Some points, each followed by its number:
[ 1.11  1.44 -0.21 -2.28  1.32  0.32 -0.58 -0.93 -1.97 -0.06 -0.77 -1.81
  1.17  0.99 -0.63  0.64 -0.76] 0
[-0.16 -0.36 -1.12 -0.4   0.46  0.02  0.27 -0.32 -0.37  0.02 -1.11  0.73
  0.38  0.4   0.45 -0.24  0.49] 1
[ 0.4  -0.04  0.36  0.06  0.36 -0.76 -0.65 -0.33  1.4   0.42  0.48  0.45
  0.69  0.33  0.4  -0.75  1.32] 2
[ 0.17 -0.61  1.26 -1.07  0.95 -1.96 -0.53 -1.67 -0.21  1.65 -0.38  0.94
  1.09 -0.22  1.81 -0.09  0.63] 3
[ 0.63  0.24  0.61 -0.3  -0.07 -0.2  -1.38 -0.44  0.    0.7  -0.12  1.11
  0.57  0.38  0.64 -0.72  0.44] 4
[ 1.3  -1.2   0.58 -0.24 -0.31  0.35  2.2   1.63  1.77  0.87 -0.43  0.29
 -0.57 -0.22 -1.52  0.15 -0.25] 5
[-0.09 -1.21  0.55  0.84 -0.39  0.21  0.93  0.89  0.84  0.31  0.5  -0.19
 -0.47 -0.27 -1.15  0.38 -0.19] 6
[-0.15 -0.9   0.63  0.58 -0.78  0.2   1.02  1.13  0.93  0.25  0.45 -0.08
 -0.34 -0.24 -1.18  0.65 -0.39] 7
[ 0.41  1.56  0.7   1.59 -0.15  1.36 -1.14 -0.93 -0.8  -0.17  0.74 -0.42
 -0.64 -2.42  0.48 -0.86 -0.79] 8
[-0.72 -0.66 -1.61  0.66 -0.73 -1.3   1.83  1.25  1.23 -0.07 -0.54  0.39
 -0.77  1.13  1.59 -0.94  0.38] 9
Which five points above are nearest to each new point by angle? Their numbers follow each, nearest first.
[-1.99 -0.41 -2.62  1.69 -0.55 -1.44  1.5   0.82 -0.05 -1.24 -0.73  0.11
 -0.65  1.59  1.82 -0.27  0.28] 9 1 6 7 2
[ 1.84  0.65  1.24 -0.84 -1.68  0.4  -1.94  0.23 -0.19  0.7  -0.19  0.69
  0.17 -0.2   0.01  1.06  0.44] 4 3 8 0 2
[-0.96 -0.88  0.41 -0.79  0.72 -1.86 -0.62 -2.22 -2.    1.09  0.12  1.31
  0.95 -0.36  1.52 -0.38  0.2 ] 3 4 1 2 0
[-1.14  0.94 -0.15  2.04  0.01  0.46 -0.7  -1.22 -0.61 -2.08  2.29 -0.8
 -1.47 -1.71  0.14 -1.17 -0.08] 8 6 7 2 9
[-0.47  1.76 -0.24  2.83  0.26  1.31 -1.32 -1.98 -0.89 -1.16  1.83 -0.95
 -1.21 -2.25  0.87 -1.08 -0.87] 8 4 0 2 6
[ 0.47  0.4  -1.03 -1.15  0.83 -0.39 -0.01 -1.03 -1.34  0.   -0.58 -0.96
  1.22  1.18  0.25 -0.39 -0.8 ] 0 1 3 4 9
[-0.7   0.79 -0.07  1.25 -0.41  0.46 -0.26 -0.34 -0.25 -0.91  1.04 -0.05
 -0.84 -0.85 -0.08 -0.07 -0.05] 8 6 7 9 2
[ 0.24  0.76  1.47  0.34 -0.79  1.04 -1.06 -0.32  0.03 -1.23  1.22 -0.55
 -0.6  -1.18 -1.36  0.51  0.21] 8 7 6 0 5
[ 1.02  0.16  0.77 -1.85  0.12  2.16 -1.1   1.18  0.02  0.83 -1.97 -0.64
  1.23 -0.36 -1.23  0.18  0.16] 0 5 4 1 7
[ 0.43 -0.93  0.77 -0.67  0.09  0.39  1.41  1.72  1.86  1.09 -1.02 -0.04
 -0.07 -0.6  -1.    0.17 -0.73] 5 7 6 9 2
[ 0.92 -1.17  0.41 -0.32 -0.15  0.54  1.66  1.4   1.15  0.53 -0.67  0.14
 -0.45 -0.56 -1.03  0.24 -0.59] 5 7 6 9 1
[ 1.41  1.26 -0.37 -1.73  2.14 -0.78 -0.22 -1.87 -2.32 -0.51 -0.24 -1.96
  0.7   1.48 -0.74  1.13 -1.16] 0 3 1 4 8
[-0.27  1.2   0.07  1.7   0.25  0.67 -1.12 -1.85 -0.71 -0.46  1.82 -0.36
 -0.88 -1.82  0.57 -0.61 -0.39] 8 4 2 3 0
[ 1.14  0.01 -0.2  -0.6  -0.01  0.63  1.09  1.08  0.79  0.76 -0.95  0.29
 -0.04 -0.67 -0.24 -0.25 -0.07] 5 7 6 9 1
[ 0.78 -0.28  1.29 -1.9   0.49  1.24 -0.87  1.45  1.06  1.51 -1.42 -0.37
  1.11 -0.49 -0.61  0.08  0.21] 5 4 0 2 3
